In the data rows, the value 128 means zero.
Each row below has a hidden score, from 0 to 20, with 10 about the middle. What is it? The score is a weighted sum of the row's numbers plus the product of two more (or one squared), each taken from its middle value.
112,98,129,113,124,83,125,119,148,169,164,167,114,119,119,123,111,118,118,157,115,121,107 >> 10
99,130,128,173,134,131,119,124,152,118,157,116,106,188,102,106,108,117,116,142,131,107,103 >> 9
114,103,113,113,127,154,134,124,113,130,104,133,163,123,111,107,103,116,136,122,210,122,109 >> 6
134,107,145,237,151,115,94,106,191,101,162,74,101,123,100,86,115,150,110,140,111,95,112 >> 9
149,137,157,115,133,126,132,207,113,147,109,118,149,122,113,110,188,162,139,125,115,124,162 >> 14
195,151,114,108,115,151,140,144,109,204,110,126,118,114,155,190,104,127,124,106,116,125,116 >> 13
131,94,124,121,134,73,119,109,142,168,120,162,133,105,155,127,155,100,115,144,186,115,109 >> 12
106,155,108,108,105,152,177,139,109,120,106,137,143,128,176,118,115,106,111,109,169,114,110 >> 12
150,130,126,118,135,112,125,179,111,158,111,109,159,119,120,117,208,159,147,131,105,121,196 >> 11
170,139,124,180,100,99,81,108,146,94,131,103,100,131,97,113,162,178,99,143,109,102,183 >> 13
112,111,197,105,123,79,104,102,122,113,121,211,104,98,148,132,145,111,105,151,114,113,107 >> 13
137,106,255,119,119,92,125,99,125,100,139,112,95,101,104,122,128,145,118,125,108,198,105 >> 10
136,138,120,116,112,115,182,133,112,132,109,121,168,114,195,103,149,111,119,107,119,112,160 >> 12
85,123,128,239,122,148,66,76,153,69,221,73,69,255,77,99,113,102,89,127,114,81,109 >> 10
112,121,124,228,134,123,98,97,183,94,173,80,96,135,98,88,115,142,106,141,104,92,108 >> 6
127,112,124,116,133,110,133,132,130,170,121,171,116,123,121,126,113,124,123,128,133,121,111 >> 11
87,78,87,111,112,138,75,90,114,65,150,105,194,219,123,183,117,91,197,97,107,175,113 >> 8
136,140,122,147,113,133,165,142,129,136,106,135,123,126,112,102,106,167,125,124,112,120,148 >> 13
160,93,255,161,133,89,104,111,228,96,107,117,122,111,80,124,117,255,103,117,86,174,170 >> 13
120,125,126,213,206,108,103,109,187,106,124,108,111,128,121,117,124,157,105,132,110,110,114 >> 10
119,145,123,112,119,143,148,165,111,138,103,137,134,122,123,109,120,140,131,128,128,126,133 >> 8
108,111,117,119,126,135,113,110,106,108,128,116,149,130,123,144,109,119,166,107,115,176,102 >> 8
138,90,130,170,195,73,94,101,196,121,201,104,95,118,120,106,112,104,100,160,147,106,110 >> 10
113,140,129,113,126,115,136,136,115,162,104,144,128,123,113,110,152,142,126,159,110,120,145 >> 9
144,100,137,136,240,95,135,123,178,152,113,176,118,107,157,115,125,121,120,129,141,126,103 >> 13
115,130,169,113,131,120,143,136,117,135,129,129,118,121,137,112,142,128,127,147,109,134,102 >> 9
136,140,174,113,127,135,158,192,115,144,108,132,126,129,117,110,153,171,136,123,113,157,138 >> 12
221,120,99,160,120,136,89,91,99,87,131,115,101,117,96,131,113,93,109,98,171,119,188 >> 12
101,154,118,120,129,136,100,182,103,111,112,110,127,115,146,120,155,162,117,174,126,137,211 >> 13
126,134,129,115,125,129,136,132,130,132,139,131,115,122,150,106,134,128,120,131,113,119,116 >> 9
143,139,127,153,125,130,153,159,133,149,105,133,122,133,114,103,108,193,131,130,112,125,137 >> 13
102,164,112,119,121,147,103,179,108,99,113,158,121,117,158,123,177,99,106,124,146,111,143 >> 6
151,152,113,176,139,145,123,148,142,109,113,114,109,122,100,114,110,168,113,125,120,128,151 >> 11
152,111,129,195,140,104,112,113,164,119,137,97,109,126,108,101,128,114,110,122,113,111,131 >> 8
158,108,142,204,149,108,118,120,176,123,150,97,105,125,114,92,115,148,116,129,108,102,122 >> 10
157,93,127,123,121,115,150,97,228,88,113,158,192,96,94,116,121,255,96,117,93,117,182 >> 8
101,147,96,100,102,151,102,98,106,103,111,101,185,136,129,223,122,121,145,97,121,138,112 >> 6
174,104,132,167,251,95,138,125,191,129,115,138,120,114,140,108,113,137,122,120,115,125,103 >> 17
182,93,144,235,160,89,87,88,199,108,185,62,96,115,102,96,127,136,96,140,104,82,145 >> 13
114,130,128,166,133,140,132,130,139,128,141,109,110,137,111,98,104,136,126,147,111,115,109 >> 9
83,90,122,123,142,65,112,68,155,121,130,189,88,113,84,123,131,81,101,200,255,92,103 >> 12
150,152,118,108,97,145,177,166,105,132,111,123,143,111,174,171,137,133,116,106,113,120,137 >> 12
104,148,119,138,120,133,110,133,107,110,126,116,105,144,119,171,110,107,118,119,110,121,151 >> 11
117,153,122,118,114,142,173,168,117,138,105,126,151,117,173,110,148,135,131,118,111,122,165 >> 10
125,129,113,117,126,140,140,132,117,137,109,129,173,128,126,164,105,125,127,105,148,125,110 >> 7
90,152,94,161,67,143,149,85,109,66,135,106,150,111,125,141,130,85,102,105,115,101,214 >> 10
144,142,127,114,124,123,162,171,115,161,106,131,147,128,143,111,152,130,129,115,125,119,145 >> 10
115,134,130,167,132,145,133,134,145,133,143,109,113,155,110,98,106,137,124,140,108,117,105 >> 9
219,137,112,105,86,139,160,109,110,185,122,106,181,102,154,255,117,179,102,97,100,110,172 >> 15
112,255,111,119,98,157,181,187,111,129,114,129,123,133,187,144,114,119,125,109,164,117,135 >> 11
92,84,160,169,124,43,73,63,202,103,138,216,99,115,96,120,137,111,84,228,118,96,129 >> 8
138,152,124,114,109,149,126,125,110,120,112,135,114,112,161,108,137,117,113,113,109,117,153 >> 10
104,151,111,141,112,144,169,142,122,113,118,128,131,133,139,119,112,111,114,104,139,119,120 >> 10
121,123,127,118,135,130,148,145,131,149,154,127,120,134,118,106,102,131,128,155,141,123,103 >> 10
97,143,106,100,120,216,89,94,93,94,121,79,107,114,113,140,120,95,200,96,185,211,106 >> 7
119,176,122,113,114,149,175,165,112,144,107,136,123,125,143,117,117,132,131,112,133,124,116 >> 10
168,151,98,107,85,155,135,103,116,100,115,115,215,70,223,163,133,112,90,105,110,104,168 >> 8
182,117,255,118,97,110,181,121,107,70,143,83,97,120,90,122,212,202,137,112,88,255,123 >> 14
188,145,115,112,120,137,136,135,117,204,128,129,124,115,148,134,110,123,126,107,109,123,129 >> 10
94,81,123,101,127,146,75,86,99,70,123,92,153,123,161,116,127,98,209,92,109,230,102 >> 6
150,132,131,158,123,114,125,138,147,131,110,127,112,128,104,116,110,189,123,141,116,114,135 >> 12
111,149,113,178,123,142,171,149,154,106,112,122,140,126,164,110,121,112,110,100,117,111,139 >> 9
113,112,129,117,142,107,133,131,155,161,126,198,115,127,145,138,121,127,123,123,112,122,103 >> 11
105,134,130,172,133,143,120,122,136,121,143,103,104,147,102,103,109,123,124,141,116,106,111 >> 8
181,166,112,110,119,160,134,150,111,188,109,128,129,105,163,142,111,125,125,106,134,125,141 >> 11
94,88,128,116,118,141,71,84,103,69,121,88,134,123,138,120,122,99,225,106,116,240,107 >> 7
120,153,109,117,111,155,138,125,103,133,121,140,122,113,156,144,118,99,112,109,173,114,108 >> 10
117,140,205,113,110,146,194,167,118,129,113,124,117,120,137,111,152,149,128,112,107,176,119 >> 11
115,135,124,126,118,141,150,142,115,143,105,135,141,124,128,103,115,130,130,143,124,122,137 >> 9
127,135,124,137,172,111,119,170,137,165,118,120,108,130,101,118,124,166,116,147,114,122,131 >> 10
115,101,111,109,132,182,127,125,111,123,113,112,122,138,110,108,110,118,233,107,142,182,95 >> 13
117,115,127,114,127,140,136,135,111,126,121,125,123,136,128,117,112,126,190,107,111,183,101 >> 10
111,119,131,115,125,108,127,112,115,122,119,191,112,110,107,116,135,107,117,146,175,115,108 >> 12
135,115,133,117,114,97,118,112,200,102,112,131,176,106,101,126,122,255,101,109,100,122,202 >> 11
158,120,135,165,145,122,143,137,153,142,127,118,123,126,114,99,106,141,124,121,115,117,120 >> 11
103,58,106,112,126,161,85,100,104,79,120,86,143,131,98,114,110,89,255,109,188,192,108 >> 12
184,92,134,222,255,91,132,98,228,96,115,151,105,103,134,109,122,147,106,116,113,137,104 >> 17
97,102,125,119,135,51,122,81,139,118,124,119,125,89,148,124,165,70,97,161,255,95,115 >> 14
142,123,255,123,106,112,122,92,101,66,142,109,88,115,89,134,195,160,118,101,90,204,126 >> 12
91,142,128,127,110,186,97,108,120,109,226,103,93,255,104,121,111,102,110,111,114,102,113 >> 9
148,125,119,123,128,149,151,143,115,145,111,131,130,133,116,123,99,130,137,110,154,128,110 >> 10
112,132,128,155,126,148,131,131,126,128,153,116,108,202,111,107,109,122,125,121,125,112,107 >> 11
237,141,111,106,102,133,95,91,107,94,118,104,139,70,178,236,137,112,94,101,100,107,175 >> 14
148,228,119,118,118,222,174,184,114,151,107,133,131,130,168,110,110,130,125,108,115,125,111 >> 17
216,128,123,95,128,128,85,92,98,90,117,151,107,55,139,154,194,93,100,97,118,103,139 >> 7
88,71,110,119,132,130,76,82,101,62,167,92,141,141,107,129,120,109,252,97,110,226,96 >> 6
140,135,123,121,118,143,166,143,116,146,106,169,127,130,117,111,104,135,131,113,143,124,129 >> 11
190,143,113,111,106,149,155,145,114,163,107,125,160,108,161,171,110,159,117,101,111,120,149 >> 13
168,92,126,119,123,119,138,84,226,90,127,180,196,82,96,121,126,206,67,98,86,94,153 >> 4
124,182,111,117,95,144,182,133,112,124,118,118,138,124,145,148,106,119,123,102,148,119,142 >> 12
111,129,125,117,147,131,140,124,117,126,106,120,115,125,108,118,119,114,130,153,184,130,102 >> 9
117,115,146,117,127,114,147,134,137,164,132,164,114,127,118,106,114,127,126,158,127,120,107 >> 9
204,176,119,107,74,142,95,154,100,94,122,109,116,66,225,207,186,124,100,104,104,113,224 >> 14
92,99,117,164,134,109,69,95,163,102,255,93,82,224,98,103,122,98,96,197,115,91,110 >> 11
97,99,127,109,121,141,91,101,106,82,141,96,104,135,122,122,118,107,243,103,108,225,97 >> 8
116,136,128,181,134,147,130,136,149,122,148,108,112,201,114,99,101,137,120,125,112,115,99 >> 11
189,142,115,108,97,149,164,162,110,167,111,130,159,116,168,194,107,162,122,104,113,120,151 >> 15
90,77,99,117,96,129,53,62,86,52,153,87,177,144,123,167,108,84,188,90,113,175,107 >> 8
88,93,101,105,117,148,100,101,110,87,112,104,214,139,132,129,113,99,177,102,184,137,106 >> 3
100,102,106,124,119,133,113,112,118,105,124,115,163,141,125,147,116,113,173,102,115,161,106 >> 7
94,72,108,121,123,158,89,102,111,86,119,102,129,165,100,124,107,101,255,111,141,185,102 >> 11
108,99,128,139,197,93,124,122,179,135,170,132,109,121,136,116,110,121,116,137,113,117,102 >> 9
112,71,122,125,149,68,100,105,186,220,255,112,91,119,123,119,122,105,104,156,116,104,115 >> 6
75,71,77,123,101,137,71,74,117,65,138,104,217,244,106,190,115,87,166,95,114,162,113 >> 7
89,98,91,119,104,130,72,70,107,71,123,107,187,128,113,216,114,86,125,92,165,173,119 >> 8
107,94,131,119,110,90,92,101,108,153,224,101,95,130,104,113,119,110,103,206,135,95,140 >> 9
122,163,88,116,110,255,70,137,103,124,132,97,114,103,217,137,118,72,89,92,176,132,100 >> 8
146,87,129,155,150,95,107,112,175,155,201,110,105,124,121,106,115,111,107,135,111,107,119 >> 8
118,116,125,115,127,143,143,135,113,131,125,129,133,133,126,114,105,127,172,109,117,170,98 >> 9
110,120,130,114,124,97,122,118,115,150,123,142,120,125,116,114,165,138,116,178,107,113,170 >> 11
119,129,127,120,124,117,147,143,119,170,107,164,129,125,115,108,141,149,131,154,116,121,144 >> 11
127,149,121,111,103,145,92,94,91,95,121,117,128,100,127,202,147,100,111,105,118,125,119 >> 8
106,96,108,117,126,137,113,115,116,106,134,120,170,174,121,142,109,113,192,100,112,170,98 >> 8
88,73,82,118,110,136,62,63,102,43,142,93,202,178,116,189,120,78,182,93,108,176,115 >> 6
126,129,126,117,132,136,151,145,123,176,109,137,132,126,126,114,124,122,137,114,140,126,102 >> 8
141,105,129,127,138,110,137,137,154,191,179,126,117,127,130,111,108,127,122,132,112,118,109 >> 9
98,97,245,119,126,54,100,87,133,93,147,194,103,93,143,125,174,106,104,161,108,140,111 >> 10
121,131,126,133,132,141,149,143,137,144,154,130,115,184,117,108,103,133,132,129,116,123,101 >> 11
115,127,123,116,127,124,137,134,115,165,110,127,119,131,111,111,107,123,129,160,169,119,117 >> 9
115,144,113,112,123,149,168,132,113,136,105,134,143,126,128,117,107,120,124,105,164,125,105 >> 10
88,125,126,155,255,95,86,109,189,101,124,202,93,124,94,130,137,116,99,147,118,110,105 >> 8
164,148,118,112,125,153,153,159,114,176,103,135,126,117,148,143,99,130,132,111,122,130,115 >> 12
118,123,129,109,127,145,144,137,116,133,113,127,119,135,129,113,106,138,192,104,111,175,99 >> 10
98,131,128,124,198,104,96,166,141,153,115,195,103,134,137,196,204,105,112,145,108,117,143 >> 12
138,160,122,118,123,191,185,170,117,146,107,134,126,128,135,111,104,148,134,111,136,129,137 >> 15
145,229,107,112,109,157,142,180,111,174,117,128,124,127,186,173,116,100,115,105,147,116,105 >> 9
106,108,106,111,118,141,123,115,109,112,121,126,179,186,116,153,102,116,166,98,113,153,104 >> 9
116,130,127,111,120,127,138,121,115,133,108,199,116,112,111,119,117,113,120,123,183,117,109 >> 13
182,137,117,105,108,141,166,144,116,190,108,128,154,115,147,197,108,161,124,105,106,124,133 >> 13
125,105,123,220,159,91,69,80,203,81,167,83,82,118,95,108,135,85,87,148,145,84,119 >> 7
115,135,124,112,118,139,146,131,115,133,108,151,115,115,119,171,109,126,129,107,112,136,111 >> 11
122,147,124,114,105,139,195,133,112,120,109,127,168,102,166,115,135,127,119,110,112,121,144 >> 10
112,149,128,116,131,130,134,200,114,150,107,128,127,135,114,128,169,134,126,138,112,120,141 >> 10
105,111,139,106,126,145,95,100,103,85,130,99,108,144,133,125,121,140,244,102,108,228,97 >> 10
125,235,123,109,82,145,194,193,110,117,110,125,144,103,211,126,168,122,120,105,110,120,151 >> 9
84,90,114,122,131,98,69,86,129,94,255,70,80,142,96,102,108,88,93,236,209,92,118 >> 8
125,114,143,117,143,107,149,140,136,169,112,146,126,122,144,114,124,126,129,126,145,124,103 >> 10
119,143,123,109,118,156,144,138,112,137,106,133,147,122,151,118,108,130,131,108,116,150,108 >> 8
176,148,121,115,121,143,148,149,115,200,109,136,135,122,156,136,109,128,130,106,112,124,122 >> 11
111,127,134,106,128,142,121,119,112,114,111,116,113,135,132,120,112,133,208,103,106,199,103 >> 10
133,115,137,112,146,102,149,141,149,174,129,164,125,117,144,114,125,127,126,121,114,126,103 >> 9
98,131,104,105,107,154,119,113,106,110,111,113,183,141,131,133,114,117,173,99,123,143,107 >> 5
107,113,112,138,118,114,76,86,118,70,128,98,96,113,91,160,124,85,130,132,107,123,112 >> 7
102,119,105,112,108,145,108,100,110,107,118,116,174,139,122,173,111,112,164,99,116,153,108 >> 6
121,137,129,127,199,132,144,172,134,142,106,132,119,130,114,111,128,158,128,137,117,127,106 >> 12
103,102,114,116,132,106,93,94,125,137,255,90,83,135,97,102,109,93,97,228,188,106,108 >> 8
193,161,107,118,120,155,111,135,113,179,124,120,134,105,183,137,121,102,108,97,142,123,136 >> 9
143,154,85,109,117,237,75,85,90,88,129,93,119,116,161,179,114,69,105,97,236,154,117 >> 10
134,200,118,115,115,155,146,179,114,163,111,129,118,130,152,166,108,118,125,107,146,125,104 >> 9
147,119,131,157,153,121,141,135,153,140,137,126,120,132,116,105,115,128,125,122,113,119,111 >> 10
151,148,119,107,108,151,168,137,115,139,106,145,154,111,163,124,109,140,126,109,113,122,137 >> 11
114,136,127,109,125,130,162,131,127,138,108,139,143,119,152,106,132,120,134,121,142,125,111 >> 8
180,89,138,224,158,90,91,89,203,106,180,78,92,116,95,95,126,127,103,139,115,96,138 >> 13
120,133,128,121,160,125,151,164,136,156,107,173,121,133,125,139,124,140,132,122,112,128,103 >> 10
155,129,178,111,117,96,102,193,108,156,111,102,139,119,95,117,255,213,173,144,102,107,214 >> 12
114,98,255,113,126,69,94,91,118,99,129,183,104,94,135,177,156,111,110,148,100,163,104 >> 10
116,133,124,112,199,128,149,145,116,149,105,130,118,121,112,114,116,130,138,146,151,147,102 >> 11
124,144,123,156,105,132,138,148,116,135,105,127,123,125,113,102,116,179,126,145,115,116,164 >> 12
135,142,124,116,113,137,163,137,118,141,110,189,125,128,129,113,108,131,128,118,135,119,139 >> 13
115,122,135,126,127,109,134,129,139,142,113,163,117,122,107,106,134,128,116,156,116,117,115 >> 8
116,150,94,98,84,137,100,90,105,133,125,89,207,121,181,255,120,120,104,92,113,116,130 >> 10
124,139,127,134,155,131,145,164,133,141,108,132,120,129,119,115,106,158,129,131,113,136,104 >> 10
201,161,121,109,77,84,184,191,115,179,126,98,161,99,233,120,231,92,105,99,115,93,207 >> 11
84,68,118,159,156,91,83,77,133,71,141,114,91,108,93,130,124,77,138,159,245,158,105 >> 9
118,120,130,115,126,115,148,137,125,188,110,176,121,125,116,113,127,132,127,149,129,122,119 >> 10
94,59,136,119,244,13,68,80,209,192,182,230,102,89,181,154,178,89,93,145,117,96,116 >> 13
126,57,129,118,137,57,83,105,183,255,255,104,94,116,127,119,119,101,99,160,116,84,117 >> 5
